Here is a table of points, one per row:
{-1.95, -0.77, -0.41,  1.95, -0.64, -2.20,  0.69,  0.86, -2.00, -1.31,  0.97,  0.15}
{-0.48, -0.68, -0.51, -0.02,  0.81, -0.53,  1.27,  1.91,  0.79, -2.30, -1.60, -1.48}
{ 0.63,  0.36, -0.37, -0.85, -0.63,  0.68,  0.62,  1.53,  0.38,  0.49, -2.00,  1.64}
{-0.46,  0.73,  0.81, -0.86,  0.11,  1.08, -1.63, -1.11,  1.09, -0.55,  1.13, -1.35}
{ 1.64,  1.24,  0.68,  0.00,  1.89,  0.22, -0.21, -0.75, -0.03, -0.13,  0.54,  0.06}
{-0.30,  0.30,  0.01, -0.38,  0.09,  0.77, -1.45, -1.09,  0.60, -0.19,  1.17, -1.56}
{ 0.91, -0.89, -0.95, -0.43, -0.15,  0.54,  0.21,  0.25,  0.38, -0.23, -0.77,  0.94}
{-0.32,  0.38,  1.13, -0.30, -0.05,  0.80, -1.48, -1.10,  0.56,  0.69,  1.21, -1.56}
{-1.79, -0.82,  1.35,  2.13, -0.73, -2.15,  0.75,  0.71, -1.61,  1.43,  0.97,  0.16}
{-0.41, -0.88, -1.26,  0.31,  0.67, -0.67,  1.47,  1.55,  0.47,  0.64, -1.16, -1.33}
{-1.57, -1.04, -0.30,  1.62, -0.43, -1.96,  0.51,  0.60, -2.00, -0.62,  0.80, -0.05}
{ 0.88, -1.31,  1.21,  0.43, -1.30, -0.09,  0.97, -0.87, -0.33, -1.59, -0.39,  1.25}
{-0.32,  0.94, -0.61, -0.73,  0.24,  0.78, -1.23, -0.67,  0.75, -1.11,  0.46, -0.68}
{-0.38,  0.62, -0.54, -0.81,  0.24,  0.91, -1.36, -0.81,  0.78, -0.01,  0.59, -0.74}
{ 0.75, -0.75, -1.89,  0.32, -1.36, -0.04,  1.29, -0.36, -0.32,  4.22, -0.77,  1.38}
{ 0.63, -0.67,  0.59,  0.13, -1.34,  0.04,  1.33,  0.13, -0.18,  0.88, -1.16,  1.40}
{ 0.66, -0.12, -0.11, -0.20, -1.19,  0.28,  1.10,  0.67,  0.02, -0.32, -1.57,  1.40}
{ 0.45,  0.76,  0.99, -1.01, -0.47,  0.76,  0.51,  1.93,  0.43,  0.13, -2.18,  1.58}
{-0.21,  0.93, -0.62, -0.53,  0.38,  0.32, -0.80, -1.05,  0.53, -1.11,  0.16, -0.60}
{ 1.62,  0.05, -0.92,  0.62,  1.01,  0.60, -0.19,  0.03, -1.14,  0.54,  0.79, -0.09}
{ 1.49,  2.02,  0.41, -1.20,  2.05,  0.34, -0.40, -0.93,  1.14, -0.10,  0.26,  0.22}
{-0.34,  0.33,  0.71, -0.53,  0.18,  0.91, -1.53, -1.16,  0.83, -0.11,  1.16, -1.42}
{-0.93, -1.58,  0.13,  0.62,  0.33, -1.02,  0.10,  0.99, -1.34, -0.71,  0.69, -0.27}
{-0.32,  0.85, -2.06, -0.78,  0.48,  0.86, -1.21, -0.48,  0.67, -0.23,  0.30, -0.58}
{ 0.86, -1.20, -1.40,  0.55, -1.63, -0.16,  1.06, -0.92, -0.38,  0.68, -0.33,  1.24}
{-0.30,  0.42, -0.01, -0.36, -0.13,  0.77, -1.41, -1.10,  0.71,  0.70,  1.12, -1.50}
{-1.58, -1.07, -0.81,  1.28, -0.10, -1.69,  0.46,  1.08, -1.78, -0.14,  0.89, -0.08}
{ 1.49,  2.08,  0.06, -1.18,  2.15,  0.37, -0.42, -0.87,  1.00, -0.01,  0.23,  0.24}
{-0.22,  0.55,  1.27, -0.78,  0.73,  0.79, -1.01,  0.13,  0.68, -0.06, -0.29, -0.46}
{ 0.56, -0.07, -0.53, -0.34, -0.76,  0.31,  1.08,  0.97,  0.09,  0.39, -1.74,  1.48}
{-0.22,  0.67,  0.70, -0.97,  0.33,  0.71, -0.38,  1.24,  0.64, -0.92, -1.24,  0.23}
{ 1.50,  1.85, -0.20, -1.56,  2.12,  0.66, -0.52, -0.55,  1.40,  0.61,  0.30,  0.12}
{-0.45,  0.51,  2.62, -0.87,  0.15,  1.14, -1.68, -1.20,  1.20,  0.02,  1.18, -1.40}
Along one direction, these points spread out more than along any other. How far along it is each point below, from 0 to 99? 50 is the average, and the first point above lies past it.
{ 0.86, -1.44,  0.63,  0.61, -1.27, -0.26,  0.85, -1.15, -0.46,  1.51, -0.15,  1.11} 64
{-0.14, -0.10, -0.40,  0.99, -0.54,  0.34, -0.68, -0.63, -0.42, -1.41,  0.48, -1.16} 50
{-1.59, -1.01,  0.08,  1.78, -0.38, -1.89,  0.58,  0.68, -1.88, -1.13,  0.86,  0.13} 74
{ 0.57, -1.30,  0.68,  0.78, -1.17, -0.49,  1.04, -0.78, -0.52,  0.18, -0.07,  0.75} 64
{-0.65,  0.65, -0.85, -1.02, -0.12,  1.46, -1.54, -0.83,  0.99, -0.21,  0.57, -0.72} 34
{-1.73, -1.01, -0.37,  1.55, -0.34, -1.95,  0.57,  0.84, -1.93,  0.20,  0.85, -0.04} 74
{ 1.64,  1.54,  1.61, -0.20,  1.83,  0.15, -0.19, -0.97,  0.12,  0.35,  0.46,  0.10} 36
{-0.70, -1.48, -1.56,  1.60, -0.40, -1.35,  0.38,  0.10, -1.36, -0.04,  0.59,  0.08} 71
{-0.46, -0.85, -1.46,  0.17,  0.63, -0.64,  1.41,  1.75,  0.72,  1.29, -1.35, -1.38} 63
{-1.78, -0.81,  0.23,  2.10, -0.85, -2.16,  0.64,  0.74, -1.87,  0.16,  0.92,  0.22} 77
{ 0.63, -0.20,  0.04, -0.27, -1.17,  0.24,  1.18,  0.65, -0.01, -0.78, -1.49,  1.42} 63
{-0.40,  0.75, -0.43, -0.73, -0.03,  0.77, -1.32, -1.14,  0.86, -0.78,  0.77, -1.11} 34
{ 1.43,  1.34,  1.43, -1.78,  2.05,  0.89, -0.61, -0.25,  1.42,  0.64,  0.29, -0.01} 28
{ 0.81, -0.97, -0.71,  0.30, -1.43, -0.05,  1.18, -0.55, -0.24,  0.87, -0.65,  1.33} 65
{-0.01,  1.14,  1.91, -1.16,  0.16,  0.80,  0.04,  1.99,  0.56, -0.52, -1.76,  0.97} 49
